Named moves, each a turn or a mirror, and the order they were made in; the first pair answered
move J_726:
[4,-5,4,-12,12,2,4,7,-23,-13,-4,4,-3,-2,3,-2,1,1] => [4,-5,3,-12,12,3,4,7,-23,-13,-4,4,-3,-1,3,-2,1,1]
[19,-14,-12,-14,-6,2,8,-22,-19,7,22,-3,4,18,-6,-22,-1,-1] => [-4,-5,7,-9,-5,-3,-13,-8,-2,-18,-6,17,7,9,-1,3,-37,24]
[11,3,-4,5,-18,-15,-13,9,0,1,14,4,-12,18,-12,3,-2,-2] => [9,3,-1,5,-19,-16,-15,10,2,-2,11,6,-12,17,-12,5,-5,1]
move J_37:
[6,10,-8,20,-2,8,5,6,20,9,10,-6,-9,3,2,4,8,-9] => [3,-13,4,-17,4,9,-5,-12,-21,-9,-8,-3,10,-2,7,-1,2,8]
[0,-9,10,-7,6,7,-7,-3,2,-12,-14,7,7,-3,1,5,-9,11] => [2,3,4,12,2,6,-2,8,25,-2,-5,5,-4,0,-2,7,-5,2]
[-1,-7,-3,7,5,-8,8,14,23,-2,8,11,-16,-23,7,-3,-4,-5] => [-2,-20,6,-16,8,-7,2,2,-2,-13,-3,14,-4,-26,11,-5,-7,5]
[-8,6,3,-11,-2,14,7,-15,-13,4,6,-5,4,19,-6,-9,5,8] => [-7,14,-2,2,-4,13,10,-8,2,11,12,-8,-3,21,-7,-8,7,3]
move J_14:
[-2,-5,-1,-4,-14,4,2,-21,12,-21,11,7,6,1,-5,-3,5,0] => [-10,2,2,3,-12,0,1,-8,23,-22,6,9,3,-5,0,7,3,-2]
[-1,4,2,9,-1,4,6,2,4,1,-3,0,-4,-3,-3,8,-3,5] => [-2,1,2,4,2,0,8,6,-2,3,-4,-3,-3,-6,3,8,6,-1]
[5,2,-3,-3,4,-6,-12,-3,0,7,-2,-5,-1,4,8,-1,1,-3] => [7,2,-4,-2,3,-4,-12,-7,0,7,-1,-4,-1,6,6,-2,-2,0]
move J_139:
[8,-7,-14,-11,-3,-3,-3,-19,-1,-5,7,6,5,8,-10,-10,-11,4] => [3,-8,-11,-14,-3,-13,-8,-10,0,-8,4,10,5,8,-2,-6,-17,4]
[-3,-5,9,-7,1,17,-11,-16,-7,-17,-14,12,6,0,-10,3,-21,25] => [2,-7,6,-10,2,19,-8,-21,-12,-14,-11,9,7,1,-12,-2,-17,23]
[-26,11,5,-1,9,14,-1,3,10,-7,-42,10,2,-38,2,26,0,18] => [-11,9,-4,-1,10,38,12,-20,-1,2,-32,-2,4,-35,-16,10,19,16]
move J_289:
[7,-4,-13,-1,6,-19,4,5,-10,20,13,-5,5,16,11,-6,17,-16] => [-1,-5,-5,-9,15,-5,4,1,-23,13,-4,-9,13,1,11,0,27,-11]
[-8,-2,1,-10,7,3,-7,-7,-6,-12,-12,12,5,7,8,-4,-4,9] => [-3,-1,-5,-5,2,-6,-7,-5,3,-8,-2,15,0,17,9,-8,-12,6]
[0,-8,0,6,-3,-7,-7,-11,2,2,12,7,1,9,-1,-5,-1,2] => [0,-8,0,7,-1,-5,-3,-10,0,7,14,2,0,5,-1,-5,10,-4]
[0,3,-6,12,-8,13,10,-10,7,7,6,1,-5,4,-5,-5,-1,-5] => [-1,4,-4,8,-5,18,12,-10,2,7,1,-3,-3,-2,-5,-4,7,-5]

Between the rows of a pair lie two moves.
[-4,5,2,-4,-4,-20,-14,12,15,-3,6,8,-10,10,17,12,-9,-10] => [-9,13,7,4,-1,2,-15,3,21,-11,-6,11,-8,3,2,19,-15,3] : J_37, J_139
[6,8,-3,13,2,12,2,-20,2,11,5,3,-4,4,-18,-11,3,4] => [6,7,-4,10,5,8,7,-14,-3,16,7,-3,-5,1,-13,-12,16,-6] : J_14, J_139
[0,10,-5,15,-1,-8,-7,18,20,3,7,-4,-8,8,0,13,-1,-11] => [3,8,-7,9,4,4,1,10,7,9,5,-16,-4,1,-4,8,22,-17] : J_289, J_139
[-15,-8,15,-7,3,2,8,5,-6,-15,-21,19,8,0,3,2,3,4] => [-1,-2,0,6,-2,4,23,7,4,7,1,6,-2,7,-2,-9,26,-17] : J_726, J_37
[-4,-6,9,-1,-5,-22,-18,9,-6,3,7,7,12,-5,17,-2,-8,3] => [-9,-1,12,3,0,-14,-14,15,-5,8,0,-1,11,-17,17,3,10,-4] : J_139, J_14
[-4,8,-6,14,-7,-6,4,9,21,4,3,2,-9,7,2,3,-4,0] => [0,6,-7,9,-1,13,13,-4,7,8,0,-8,-4,0,-7,-2,18,-3] : J_139, J_289
[8,-5,-23,6,-3,11,-4,-1,13,19,26,6,4,19,-26,-5,-13,2] => [11,-17,-21,-12,-1,8,-6,-10,-10,15,24,4,12,19,-23,-11,-9,4] : J_37, J_289
[4,4,-7,9,-7,-10,1,3,13,7,14,1,-7,10,-2,-4,-8,-4] => [-2,2,-3,4,-2,-19,0,15,8,6,8,-2,-6,3,9,2,-1,-10] : J_726, J_14
[-12,1,22,-11,-4,-11,-13,-10,-15,-14,-17,21,1,-5,10,7,1,5] => [-8,1,16,-8,-10,-27,-13,-3,-7,-9,-5,24,-5,5,16,4,-7,-1] : J_289, J_14
[-6,4,-4,6,-9,-21,-5,21,28,18,12,9,-9,11,3,4,1,-11] => [7,4,-12,8,-10,0,7,-1,20,27,20,-1,-8,13,-14,-10,17,-13] : J_139, J_139
[10,-1,-9,5,1,5,-3,-8,0,1,11,0,0,9,-11,-15,-4,6] => [9,-3,-10,3,0,-7,-4,1,1,2,15,1,-2,11,-1,-14,-5,0] : J_139, J_37
[2,5,-9,6,-6,-12,-13,-3,15,6,11,8,3,7,-11,-1,-14,9] => [5,5,-10,7,-5,-6,-11,-8,13,7,12,7,4,7,-15,-3,-11,10] : J_139, J_726
[10,1,-9,-3,1,10,13,-26,16,-7,-1,-5,2,4,-18,-2,3,7] => [10,-1,-9,-5,0,9,13,-27,15,-8,0,-4,4,5,-17,-4,0,8] : J_37, J_289
[-4,-3,-6,-13,-9,-4,-1,-18,1,13,-20,-5,7,-4,-13,-11,-2,4] => [-7,-5,-3,-15,-9,-10,-4,-14,0,10,-22,-2,8,-4,-8,-8,-6,5] : J_726, J_139
[-3,-11,-7,-6,-17,-10,-17,-10,-8,-2,9,11,5,25,-4,-17,-26,12] => [3,1,-19,11,-14,-7,1,4,5,22,24,-7,-7,20,-4,-18,10,-16] : J_37, J_289
[-11,16,2,20,5,-5,-4,21,19,3,-4,-6,0,-15,1,25,11,-8] => [1,-9,1,-15,10,-2,0,-3,-27,3,-2,-15,15,-13,3,6,29,-9] : J_37, J_726
[11,-2,-13,13,-4,-21,6,27,1,13,15,-4,-8,11,9,-6,9,-19] => [4,-13,-5,-6,1,-28,0,27,-19,3,4,-2,1,5,19,-4,8,-14] : J_726, J_14
[-11,-18,-20,-2,7,21,-5,-22,-13,9,-11,1,-11,6,3,2,-32,-9] => [-8,-10,-27,11,4,21,1,-15,2,18,-2,-2,-19,9,0,1,-27,-17] : J_726, J_37
[5,-9,4,-14,2,-23,-13,-10,-10,6,11,-3,-6,23,5,-14,-2,-8] => [-3,5,6,4,0,-25,-18,3,15,4,7,4,-14,21,6,-1,-15,-6] : J_726, J_37
[-6,10,1,7,4,2,5,17,14,3,-9,-3,-2,-9,5,13,7,-6] => [0,-2,3,-11,8,15,6,-4,-12,-1,-13,-8,9,-9,-2,3,13,1] : J_139, J_37
[-4,-1,-19,3,14,-5,-2,1,3,-14,-1,0,10,-1,-4,6,-11,12] => [-6,4,-19,8,16,1,1,3,5,-10,-3,-4,9,-6,-7,8,-2,9] : J_14, J_139
[2,2,-6,3,-6,-12,-3,0,9,-4,5,6,0,7,14,-1,-9,-8] => [5,-5,-6,-6,-4,-11,-2,-7,-5,-3,5,4,5,7,15,-6,-4,-8] : J_37, J_726
[2,1,4,-17,8,-3,-13,-1,-6,6,7,8,6,6,9,7,5,-3] => [2,11,0,-1,6,0,-9,5,11,12,12,7,-1,8,4,10,7,-8] : J_37, J_139
[-2,-3,2,1,-6,3,-10,-6,6,-4,0,11,-1,8,-9,0,-20,12] => [3,-11,-1,-9,-7,-2,-8,-9,-7,1,5,8,2,11,-5,-7,-14,7] : J_289, J_37
[1,6,-1,-5,-1,-5,1,0,-6,-4,-5,-7,0,-5,6,-4,4,-7] => [1,5,-1,-4,-3,-2,-3,-7,-5,-8,-7,-3,1,-2,1,-5,-7,2] : J_14, J_726
[1,4,-1,-3,16,0,9,4,-8,8,-3,-9,0,-1,-5,-6,17,-11] => [-8,8,4,0,15,-11,2,19,1,2,-10,-2,-2,-4,4,3,5,-10] : J_139, J_139
[8,-14,1,-9,3,-11,4,5,-10,1,3,-3,4,6,9,-8,8,-5] => [4,-7,3,-3,7,-2,7,9,-6,3,-2,-8,2,-3,6,-4,19,-8] : J_37, J_289
[-3,4,0,11,0,-1,2,-4,7,2,-3,6,-10,7,-7,5,-23,0] => [5,-9,-3,-5,1,0,7,-17,-16,5,-1,0,-3,10,-7,-7,-11,-2] : J_726, J_37
[2,5,-3,-3,0,17,-4,-7,0,-3,-4,-8,3,-8,-4,-4,16,-9] => [-1,11,-2,5,-1,18,-6,-5,10,-5,-6,-5,0,-8,-7,0,9,-6] : J_14, J_14
[15,-16,-4,-16,-2,0,-3,-2,-14,-1,4,-2,6,8,3,-10,0,-3] => [19,-5,-11,3,-8,3,0,-2,7,4,12,1,-2,14,-6,-10,-8,-2] : J_14, J_289
[-13,18,3,18,7,22,4,8,19,-2,-12,-2,-5,-15,-10,12,13,-1] => [-17,12,9,7,8,23,-4,0,8,-14,-21,3,2,-16,-10,14,1,11] : J_139, J_726
[-11,-1,15,-17,12,4,0,8,-10,-9,-9,-9,3,-5,0,5,10,-9] => [-6,-4,13,-19,7,12,-3,-8,-14,-14,-7,-3,6,3,-10,-2,-3,3] : J_14, J_726
[8,12,13,6,1,9,1,-15,5,-9,-4,3,6,4,-16,9,-16,15] => [14,-5,12,-15,1,-8,2,-16,-19,-6,3,-1,11,10,-3,-2,-10,7] : J_139, J_139
[0,2,-2,1,-1,-8,2,9,13,0,-4,4,-7,1,6,4,-1,2] => [8,-3,-7,-3,-2,-6,7,1,5,6,4,-1,-6,5,4,-5,8,-3] : J_726, J_14
[-14,10,9,9,-15,6,-14,6,27,-5,-10,13,-4,-3,-2,9,-18,10] => [8,8,-9,13,-17,12,5,-5,21,18,16,-3,-11,7,-11,-10,10,-9] : J_726, J_14
[-5,9,5,-1,0,5,-2,-13,3,28,4,-8,1,-4,9,6,25,14] => [-11,12,11,2,-1,8,-10,-15,10,17,-5,2,4,-5,6,13,6,28] : J_14, J_726
[-3,5,6,6,0,-11,-5,6,9,-8,-4,4,-6,3,5,4,-15,5] => [0,-6,7,-9,2,-14,-5,0,-11,-9,-4,1,0,4,8,-2,-9,5] : J_289, J_37
[-25,8,2,2,4,19,-3,-2,-1,-13,-21,-7,6,-19,-11,20,10,10] => [-29,3,5,-4,3,-7,-8,17,-2,-13,-18,-4,4,-17,8,23,6,2] : J_289, J_14
[-7,2,0,-8,-2,-10,-5,-3,-2,-17,-14,15,6,7,8,3,-11,5] => [9,3,-15,-1,-5,-8,10,-7,-1,4,8,2,-2,14,5,-10,13,-14] : J_726, J_37
[-8,7,-1,0,6,27,9,0,-11,1,-7,-13,14,-17,-12,10,9,7] => [-11,11,0,7,1,26,3,1,1,-4,-10,-5,12,-12,-14,14,-9,15] : J_37, J_289
[20,-22,-8,-24,-1,-5,-8,-26,-15,1,1,-4,15,7,12,-22,-12,8] => [13,0,-7,8,-8,2,-13,-17,27,-5,-2,10,4,9,0,-8,-38,20] : J_14, J_37
[-14,11,-8,11,6,3,17,16,9,10,-2,-6,-6,-4,9,8,17,-10] => [-22,12,0,9,8,7,10,16,9,0,-13,0,-3,-9,9,16,7,0] : J_726, J_289
[4,0,-7,9,-6,-2,1,-7,19,4,9,4,5,5,-3,-3,-21,9] => [-2,6,-5,14,-3,-4,3,6,25,6,6,1,2,-1,4,5,-12,2] : J_139, J_14
[11,-18,0,-1,4,12,5,-16,-16,5,7,-12,15,-12,-27,0,11,4] => [3,-18,8,-3,4,10,-5,-14,-14,-8,-5,-3,18,-16,-25,8,-5,17] : J_726, J_139
[6,7,8,11,2,-6,-4,11,6,1,1,13,-2,-6,-11,1,0,15] => [7,2,8,4,5,-11,1,17,-4,7,3,5,-1,-10,-3,0,16,4] : J_14, J_726
[-11,2,10,7,0,-3,-7,9,8,-6,-10,7,-7,0,8,10,-11,7] => [-5,0,9,4,2,18,-3,-12,-3,-6,-12,3,-2,-2,-7,3,-3,14] : J_139, J_37
[2,-6,4,-10,6,1,-1,-5,-13,11,6,-6,3,1,11,-12,0,-8] => [0,-7,7,-11,4,-5,-6,-3,-11,6,3,-1,3,3,13,-10,-12,-3] : J_139, J_14
[2,6,-10,14,-4,1,1,-7,20,4,6,5,-10,5,-17,-2,-2,1] => [-9,-11,4,-18,7,-7,-6,-5,-15,-8,-13,3,5,-8,1,3,6,4] : J_14, J_37
[11,4,-17,5,-3,-16,12,-5,11,0,8,-2,-3,6,-4,-17,-3,-3] => [7,5,-14,4,-3,-24,10,3,13,-3,6,0,-3,4,2,-13,-7,-4] : J_139, J_14
[-13,8,8,10,0,0,-3,0,8,-11,-3,-2,-2,-7,-2,7,7,6] => [-6,-1,4,-3,2,2,3,-10,-10,-6,3,-9,2,-6,-3,-3,19,2] : J_726, J_37
[-3,5,0,6,-10,-14,-8,7,15,-6,10,12,-6,16,5,-1,-24,4] => [4,-2,-6,-2,-9,-21,-3,5,4,1,20,5,-6,21,10,-9,-13,-6] : J_37, J_289
[1,8,-4,18,-1,-11,7,25,19,-14,0,13,-1,0,0,-8,-2,8] => [8,8,-9,19,2,0,16,18,13,-4,6,2,-2,-2,-6,-15,19,-1] : J_289, J_139
[3,6,-10,13,-1,12,3,-4,9,5,6,-6,-7,3,-9,3,7,-1] => [1,2,-9,6,2,7,6,2,0,8,5,-11,-5,0,-1,3,18,-9] : J_14, J_14
[-14,1,12,-7,7,-1,-12,15,-10,-11,-14,0,4,-4,3,13,4,0] => [-3,13,-1,16,0,1,-3,17,12,6,6,-5,-8,5,-6,6,12,-13] : J_14, J_37
[11,-11,-1,-11,-2,1,12,8,-20,0,15,6,10,-13,8,0,-4,-4] => [7,-8,1,-6,-5,-6,6,14,-10,-5,13,14,8,-11,10,5,-19,2] : J_726, J_289
[0,4,-6,11,-6,-14,-2,2,13,3,5,7,-3,8,3,3,-17,3] => [-4,2,0,5,-4,-4,-7,-6,5,-7,-6,10,3,3,-3,5,-22,13] : J_37, J_139
[14,10,-9,19,2,12,12,2,20,18,18,-5,-5,15,-5,-3,13,-18] => [-11,16,13,14,14,24,-1,8,16,-5,-19,2,4,-9,-3,21,2,4] : J_289, J_726
[5,-11,-7,-16,-2,-17,2,-1,-10,6,9,0,1,10,7,-10,6,-12] => [2,-5,-6,-8,-3,-21,1,11,2,8,9,1,-3,8,11,-4,5,-15] : J_139, J_726
[4,-3,-19,8,-3,-14,3,6,2,-1,14,-5,-8,6,5,-5,6,-7] => [5,-2,-20,11,-5,-10,2,2,6,-2,14,-2,-8,9,0,-5,0,-2] : J_14, J_14
[7,-16,-3,-43,-1,-18,13,18,-13,-10,5,3,4,-11,4,11,26,-17] => [25,-13,-18,-31,-9,-7,21,-2,-5,1,26,1,-2,7,-15,-6,22,-16] : J_37, J_14
[-2,-13,2,-12,12,-5,-9,4,-19,5,-4,-1,8,-15,12,12,7,7] => [-5,2,0,8,12,3,-4,14,2,13,-3,-5,-1,-20,7,19,15,0] : J_37, J_289
[-11,5,11,8,-7,7,-10,-11,9,-14,-9,24,6,-3,-14,6,-20,14] => [-22,8,15,7,2,-10,-5,19,8,-6,-13,14,2,-17,8,17,7,-7] : J_37, J_14
[-3,-10,0,-12,11,-11,-1,3,-13,-6,-11,10,0,-8,11,2,-14,18] => [0,7,-9,13,9,-8,10,18,13,12,1,1,-14,-10,8,4,5,-1] : J_37, J_289
[9,-8,-1,2,5,19,-3,-11,-24,5,14,-4,10,-6,-10,-11,-1,15] => [-10,10,7,21,9,8,-7,22,3,3,3,-1,2,-20,4,13,-2,8] : J_14, J_14
[-19,10,1,12,4,7,4,19,2,-2,-15,5,-5,-22,8,10,13,-7] => [-12,-2,-1,-6,7,9,8,6,-22,-1,-12,-2,2,-21,8,-2,24,-9] : J_726, J_37
[-7,9,3,10,15,-12,-5,14,11,-7,-7,9,1,-3,3,8,-2,4] => [-4,3,1,6,12,-20,-7,10,8,-9,-3,11,2,4,4,4,-10,5] : J_37, J_289
[-3,-2,0,-15,5,7,19,1,-22,4,-11,-9,3,-11,9,-1,20,-11] => [-3,5,-4,-3,1,-4,21,14,-7,11,-3,-10,-5,-7,15,1,20,-20] : J_37, J_139
[-2,7,-6,13,-6,8,9,-14,3,-7,-7,0,4,1,-7,3,-3,1] => [3,4,-10,10,-8,4,13,-15,0,0,2,-4,3,6,-5,-4,3,-7] : J_139, J_37
[-3,-4,8,7,16,-10,-1,-2,-15,-5,-7,-6,12,10,4,0,24,-15] => [2,-9,6,2,13,-10,-4,-13,-20,-8,-5,-3,14,17,-1,-7,14,-8] : J_139, J_14
[-2,-2,7,-19,-8,10,7,-11,-6,15,-5,-6,0,0,0,-5,-3,0] => [-4,6,6,-9,-7,15,10,-6,5,18,-6,-8,-5,-4,-3,-1,3,-3] : J_37, J_289
[13,7,-4,12,-8,9,-19,-9,4,-37,-26,8,22,20,-9,-4,-45,25] => [34,2,-19,9,-8,26,0,-31,-12,-17,-6,-10,22,27,-23,-27,-13,11] : J_139, J_726
[-1,8,0,-5,4,4,9,4,-4,9,1,-10,2,-3,2,-3,24,-17] => [-8,1,8,-17,7,0,1,2,-15,-3,-11,-5,9,-7,8,2,14,-7] : J_726, J_14
